Rows are one point carried round by a steady rotation, each followed by how many ticks it has turned.
The counts run from 0 to 207.
[  9  -6  -6   3 -10  -8 -14  -1 -13  27   2   2  -4  23  30 -17   4  -7
  18 -14 -24   7  64  -3  10  12  10   7  10 -20  10   2  27  15 -16   3
  11   2   3   3 -12   7 -15   4 -25 -14 -24 -16   5  -7  11  25   6  27
   2  -4   9   2   5  -2 -15  -4  12   7] : 161
[  5  19 -12  -3  -1 -46 -10  21 -14  23 -12  -1  -3  11  33 -20 -14   2
   5 -13 -26  -2  54  -9  15   8  14   2   3  -1  -1  -7   4  13  -8   1
 -14  15   0  20   0  -3 -10  -6  -5   0 -23  -4 -17  -1  12  18 -10  35
 -13  -3  12  -3  14 -15  -3  -5   8   6] : 172
[ 10  11  -4  -5  -4 -38  -8   6  -7  22 -10 -17  -8  11  26  -2 -14  -8
   8 -13 -25  -6  51  -2  10  -2  21 -10   6  -2 -10  -7  20  11  -4   5
  -5   7   0  15  -7  13 -18  -1 -19 -11 -30  -4 -16  -7  13  19 -10  22
  -1 -11  14 -22  14 -25 -22  -9  17  25] : 21
[  0   9   7  -5 -12 -37 -15  11 -21  25  -6  -7  -3   7   5  -8 -19   1
   0  -5 -43   2  37   8  24 -11  -1  -1  -1 -21  19   6  27  16 -24  -9
   4  17 -12   6  19   4 -18  -1 -28 -11  -2  -5 -16  -8  11  19  12   6
 -10 -13  16 -17  -6 -14 -12   4   6  12] : 126
[  1  -5  -5  -5   3 -36  -1  22  -7   2  19 -19   7   3  29 -25 -37  -1
   4 -14  -9  12  43   2  16   8   7  17  12  -4  -8 -15  21  15 -10  -3
 -34  -4   8   5  -5  10   8  -2 -10 -10 -33   9  -8 -11  -3   4   0  29
   5  -8  16  -1   9   8 -13  -5 -15  19] : 67
[  8   6 -14  -6  -4 -31   6  16  -5  -1   8   2 -16  -3  34 -24  13   7
   0   5  -8  -6  55  -7   7   9  10   6  11 -13   6   4  16  14 -18  -1
 -17   9  -8  21  -4  -7   6  11 -10 -10 -22   7  -4  -7  -2  24  -4  46
 -28   3   2   1  12 -11   6  13  13   9] : 190
[  7   8  -1 -14   0 -27   6   8  -7   7  15  -4 -14 -13  29  -8  12  10
   6   2 -10  -4  65 -17   5  18   1   3   8 -18   6  12  13   7  -7   6
 -19  -3   1  17   4   1   7  14 -14 -10 -15  16  -3 -11   4  35  -2  37
 -32 -11   7  -3  15  -5   1  13   5   9] : 187
[  1  13   0  -4   3 -53  -4  15 -13  23 -17  -1  -4  12  32  -9  -5   3
   5 -16 -25  -6  52  -8  15   4  15  -6   3  -4   3   4  13   9  -6   2
  -9  12  -4  24   3   9 -11  -3 -18 -10 -19  -3 -16  -1  15  15 -12  23
  -8  -6  17 -10  13 -22  -4  -6  16   9] : 174
[ 18  12   5 -14  -3 -15   2   4  -6  23  10  -2 -16 -15   8   3   2   9
  10  -3 -17   6  62   7  23  17  -5  -6   4 -13  28   4  17  12 -28   4
 -14   0 -13  -1   7  -2  -4  -5 -14  -4 -10  -2 -14  -9  18  22  18  36
 -17 -15   5 -13 -10 -10 -18   8  19   5] : 138
[ -2  -9   3  -7   8 -26  -2   7  -6  17  14  -3  -1  11  34 -13   1   3
   4  -2 -22  -1  60 -24  10  10   9  -5  17 -10  -2  11  30   9  -2   6
 -18 -12  -4   9   4  10   6   3 -24 -19   4  -1  -4 -12  11  43  -5  19
 -27 -17  10  -9  13   2   3   3  -5  13] : 182
[ -4   2  -6   0   7 -41  14   5   1 -10  16   3 -10  14  31 -24  -4   0
   6  -4 -16   0  42  -9  26   7  21  -3  12  -9  -2  -3  35  14 -20  -1
 -29   2 -25  23 -10   1   6  -7 -27 -15  -7  -7  -1  -3   3  15  -5  24
 -10   0  10 -21   6 -14  -3   0   9  19] : 42
[ -9 -12   9   5  13 -32   4  12   2   1  22 -20 -14  -8  34 -29 -11   3
  11   7 -26  -6  48 -20   5   7  16   1  17  -5 -11  -6  34   2   1  -8
 -25  -6   3   7 -10   4  -1  -5 -17 -19 -18   5  -3 -15  -8  18  -1  18
   0  -9  16  -5  20  -7 -10  -4   0  21] : 200
[  8  -1  -4  -4  -8 -18  -6  -9 -15  22  21  -5  -1  12  29  -8 -10 -13
   2  -7 -30   3  50 -15  14   8   2   4  10 -20  -8   0  27  20 -10   9
 -11  -2  -2  16  10  10   0  16 -23 -11  -1   1  -2 -12  11  44 -11  21
 -17 -11   9 -19  12   0  -3   4 -10  17] : 29
[  9  11   3   9   0 -22  -4   1 -10  13   9  15 -16   1  19 -11   3  14
  16   2 -29   9  53   3  20  12   9   2  -6 -20  26   0  26  13 -36  -4
   1  20 -13   3  -5  -8 -10  -8 -13 -12  -6 -15  -6  -8   2  21  12  30
  -4  -6   6  -1 -12 -21 -14   6  20   0] : 143
[  6  -2  -1  -1  -4 -23  -8 -13 -12  22  11  -4   1  18  29  -7  -7  -9
   2 -14 -28   3  54  -9  15   3  13  -6   6 -23  -8   3  29  24 -10   8
   5  -1   0  16  -1  22 -10  13 -28 -21 -10  -5  -2  -4   9  42  -7  18
 -13 -13   3 -21   6 -11 -11   0  -3  18] : 27
[ -8 -14 -12   5  -3 -24   1   8  -2  -1  16  -3  -9  10  30 -46 -25  -4
   4 -15 -20  11  40   2  16   3   5  28  14 -21  -8  -1  28  18 -15  -9
 -18  -8   4  15 -12   5  -1   7 -21 -17 -31   0   4   4  -6   4   2  27
  10   1  11   3  17   3  -7   0  -5  13] : 62
[ -3  -4  -7   1   6 -40  -5  15  -7  18 -10   5   7  29  34 -20  -3  -2
  -3 -10 -26  -2  53 -13  12   2  18 -10  14  -3  -1   6  29  16  -8  -1
  -9   1  -8  15  -2  10  -2  -8 -21 -21  -7 -13  -8   1  15  33  -5  18
 -19  -8   3 -12   8  -8   0  -5   3  14] : 178
[  6  16   0  -2 -11 -41 -19  20 -18  26  -6  -3   1   4   4 -10 -23   4
  -4  -6 -35   8  39  18  18 -11   3  -1  -6 -18  17   3  19  25 -27 -10
   7  27  -2   2  14   2 -13  -3 -11 -12 -18  -5 -22  -5   8  18   9  21
  -8 -14   6  -5 -10 -21 -12   5   7  12] : 124
[ -8  -6   5  -2  -5 -43  -9  17 -20  -1  11  -8   9   8  20 -15 -19   3
  -9  -7 -26   8  37   5  19  -8   1  12   1 -33   7  12  34  23 -11  -2
   0   5   2  15  14  15   7  16 -33 -30  -9  11  -2 -11  -3  15  -2  11
 -10 -15  17  -7   4   1   4   9 -14  10] : 77
[  5  -4  -2  -3  -6 -20  -8 -14 -13  23  17  -5   1  16  28  -5  -8 -11
   4 -11 -29   3  52 -13  13   4   7  -1   9 -23  -8   2  27  19 -10  11
  -3  -1  -4  17   4  16  -5  15 -27 -15  -5   0   2 -10  11  42 -10  17
 -15 -16   9 -22   9  -7  -5   2  -6  18] : 28
[ -1  -7  -4  -6   4 -20  -3   8  -7  17  14  -4   1  10  33 -14   0   2
   1   0 -20  -5  64 -23   8  13   9  -4  16  -9  -4   7  27  14  -3   6
 -22 -10  -1   7   3   7   6   1 -17 -14   3   2  -5 -11  10  45  -2  25
 -32 -12   1  -4  11   5   1   3  -9   8] : 183
[ -3  -9   8  -3   8 -30   0   4  -8  21   6  -6   2  13  32 -12   3   3
   6  -9 -25  -2  61 -22  12  10  10  -8  15 -12  -1  10  30   8  -2   4
 -12 -12  -1  12   3  14   3   1 -26 -23   2   1  -4  -7  11  40  -3  14
 -21 -16  11 -12  12  -3  -1   0   1  11] : 181
[ 14   1   3 -11  -7 -10 -14   6  -6  18   2 -22 -21  -8  15  -4  14   2
  12  10 -19 -12  64  -5   2   9  13  -7  15 -15   9   0  26   5 -17   6
  -3  -1  -1  -2  -7   3 -16   3 -22 -15 -24   1  -7 -10   6  27  16  34
 -17 -14   0  -7   9 -12 -19   3  23  15] : 3
[ -9  -4   5   7  17 -35   6   2   2  -4  29  -8 -13   0  25 -16  -9   8
  12  -1 -16   6  48 -19  16  16  19  -5   6 -18  -7   6  38  11  -3   4
 -26  -8  -1  15 -10  13   2  -8 -23 -24  -5   1   0 -10  -4  26   0  17
  -2 -15   5 -14   9 -13 -16  -1  -2  18] : 46
[-13 -13   7   9  16 -33   7   5   1  -1  20 -16 -18  -7  35 -31 -10   8
  12   4 -29  -1  47 -21   7   7  17   5  18  -8 -10  -3  33   4  -3 -15
 -20  -5   3   9  -8   2  -4  -3 -18 -22 -17   3  -4  -9  -8  17  -5  17
   2 -10  18  -2  18 -15  -9  -5   5  18] : 199
[  8  17  -8  -5  -5 -36  -7  14 -20  26   2  -4  -5   5  35 -14 -14   1
  15 -13 -32  -4  55 -13  17  12   4  11   3  -1   3 -11   2   7 -12   1
 -26  11   3  17   5  -5  -9   3  -7  11 -22   2 -13 -10  14  22 -11  31
  -8  -3  24  -6  17  -6  -3   0   3   5] : 170
[ -3   1  10  -5  -5 -15  -7   2  -6  35   6  -5 -13  -4  -2 -16 -17   2
   7 -10 -36   8  51  -1  24   4 -11  -1  11 -18  17  10  29  16 -18  -7
 -15 -14  -6   0  18   8 -13  -7 -16  -9   3  -2 -13   1  21  32  21  12
 -18 -25   6 -14  -3  -4 -13   2   1   9] : 132
[ -7  -8   3  -5  -5 -39  -9  19 -21   1  15  -5   9   8  19 -20 -21   2
  -7  -6 -29   7  33   2  17 -10  -1  14   6 -33   6  12  36  23 -15  -7
  -8   2  -2  14  17  12   9  14 -31 -26  -4  10  -2  -8  -3  22   1   9
 -13 -14  17  -7   4  10   6  10 -19   8] : 78
[ -2  -9   2   2   7 -25  -5  20   2  -1  20 -22 -10  -1  29 -27 -19   3
   4   9 -17  -6  51 -16  -1   7  19  -1  19  -2 -16  -6  32   7   4  -6
 -23  -6   8   2 -10   1  -2  -6  -9 -15 -26   5  -5 -13 -11  23   1  29
  -7  -8   2   1  18  -4 -12  -6  -3  25] : 202
[  4  17  -7  -2   3 -50  -7  17 -13  21 -15   1  -3  12  33 -15 -10   3
   5 -18 -26  -3  53  -6  16   5  15  -2  -2  -3  -1   0   8  10  -5   0
 -12  13   0  22   0   4 -14  -4  -9  -6 -26  -3 -19  -1  13  17  -9  27
  -9  -5  12  -6  13 -21  -4  -6  14   9] : 173
[ 18  -3  -2  -9 -15  -5 -11   8  -8  14   6 -16 -14   3  24  -4  15  -5
  11  12 -22 -13  61  -3   1   5  14  -1  19 -12  14  -8  28   8 -24   5
  -1   8 -11  -1  -6  -6 -12   6 -21 -11 -22  -4  -2 -14   6  25  16  36
 -13  -1   7  -6   8  -4 -11   4  21  17] : 5
[ 13  -7  -1   3  -9  -7 -11  -9 -15  28   5   5  -3  13  33 -12   1  -4
  20 -12 -27   4  65  -5   8  16   5  14   7 -21  10  -1  24  12 -17   7
   7   4   5   4  -9  10 -12  10 -29 -14 -19 -12   4  -8  12  25   2  24
   4  -6  18   2   7   0 -13  -3  10   2] : 162
[  6 -14  11   2  -5  -7  -4  -4 -11  25  14 -12  -6  -7  14 -28 -23   2
   6 -10 -34  20  48  18  15   2  -9  16   8 -15  14  -9  29  18 -28 -18
  -4  -3   6 -14   6  10  -9   4 -19 -20 -22  -3   0  -6   7  11  21  17
  11 -14  16   3  -7   2 -24  -3   4   9] : 113
[  3   0   6  -9  -6 -11  -7   4  -7  32   7  -6 -13  -2   0 -14 -16   2
   4  -6 -33   4  56  -2  26   8 -11  -1  15 -13  18   4  28  14 -19  -3
 -23 -14 -11  -5  19   2  -8  -8 -15  -5   5  -4 -15  -1  22  30  22  17
 -24 -20   6 -14  -2   3 -12   4  -3  11] : 133
[  1  -8   1  -1   6 -27  -7  23   3   1  15 -25  -4  -5  26 -21 -15   2
   2   6 -14   0  54 -10  -1   9  21  -4  17  -8 -18  -3  28   9   6  -2
 -13  -3  15   2 -13   6  -3   0  -7 -19 -34   7 -13 -13 -11  24   0  31
  -8 -10  -1   4  18  -8 -15  -5  -1  27] : 203
[ -9 -11  -4   7   2 -28   2   4  -1   3  19  -4 -11  -1  30 -43 -25   0
   5 -19 -19  16  41   1  14   9   4  25  10 -22 -10  -2  25  17 -12 -10
 -22 -11   9  14  -8  11  -2   5 -19 -19 -34   5   1   3  -4   5  -2  23
  11  -4  12   4  17   1  -9   0  -4  12] : 63
[ -2  -9  19   6  11 -35   4  16  -6  -8  26  -6  -3 -11  18 -18 -16  22
   3   9 -27  12  41   7  17  -1   7   5   3 -18  15   2  42  17 -30 -16
  -9   8  -3  -8   6   9  10  -2 -19 -36  -5   3  -1 -15 -11  14  16  14
   3 -18  15   5 -11  -9  -9   4   2   7] : 95
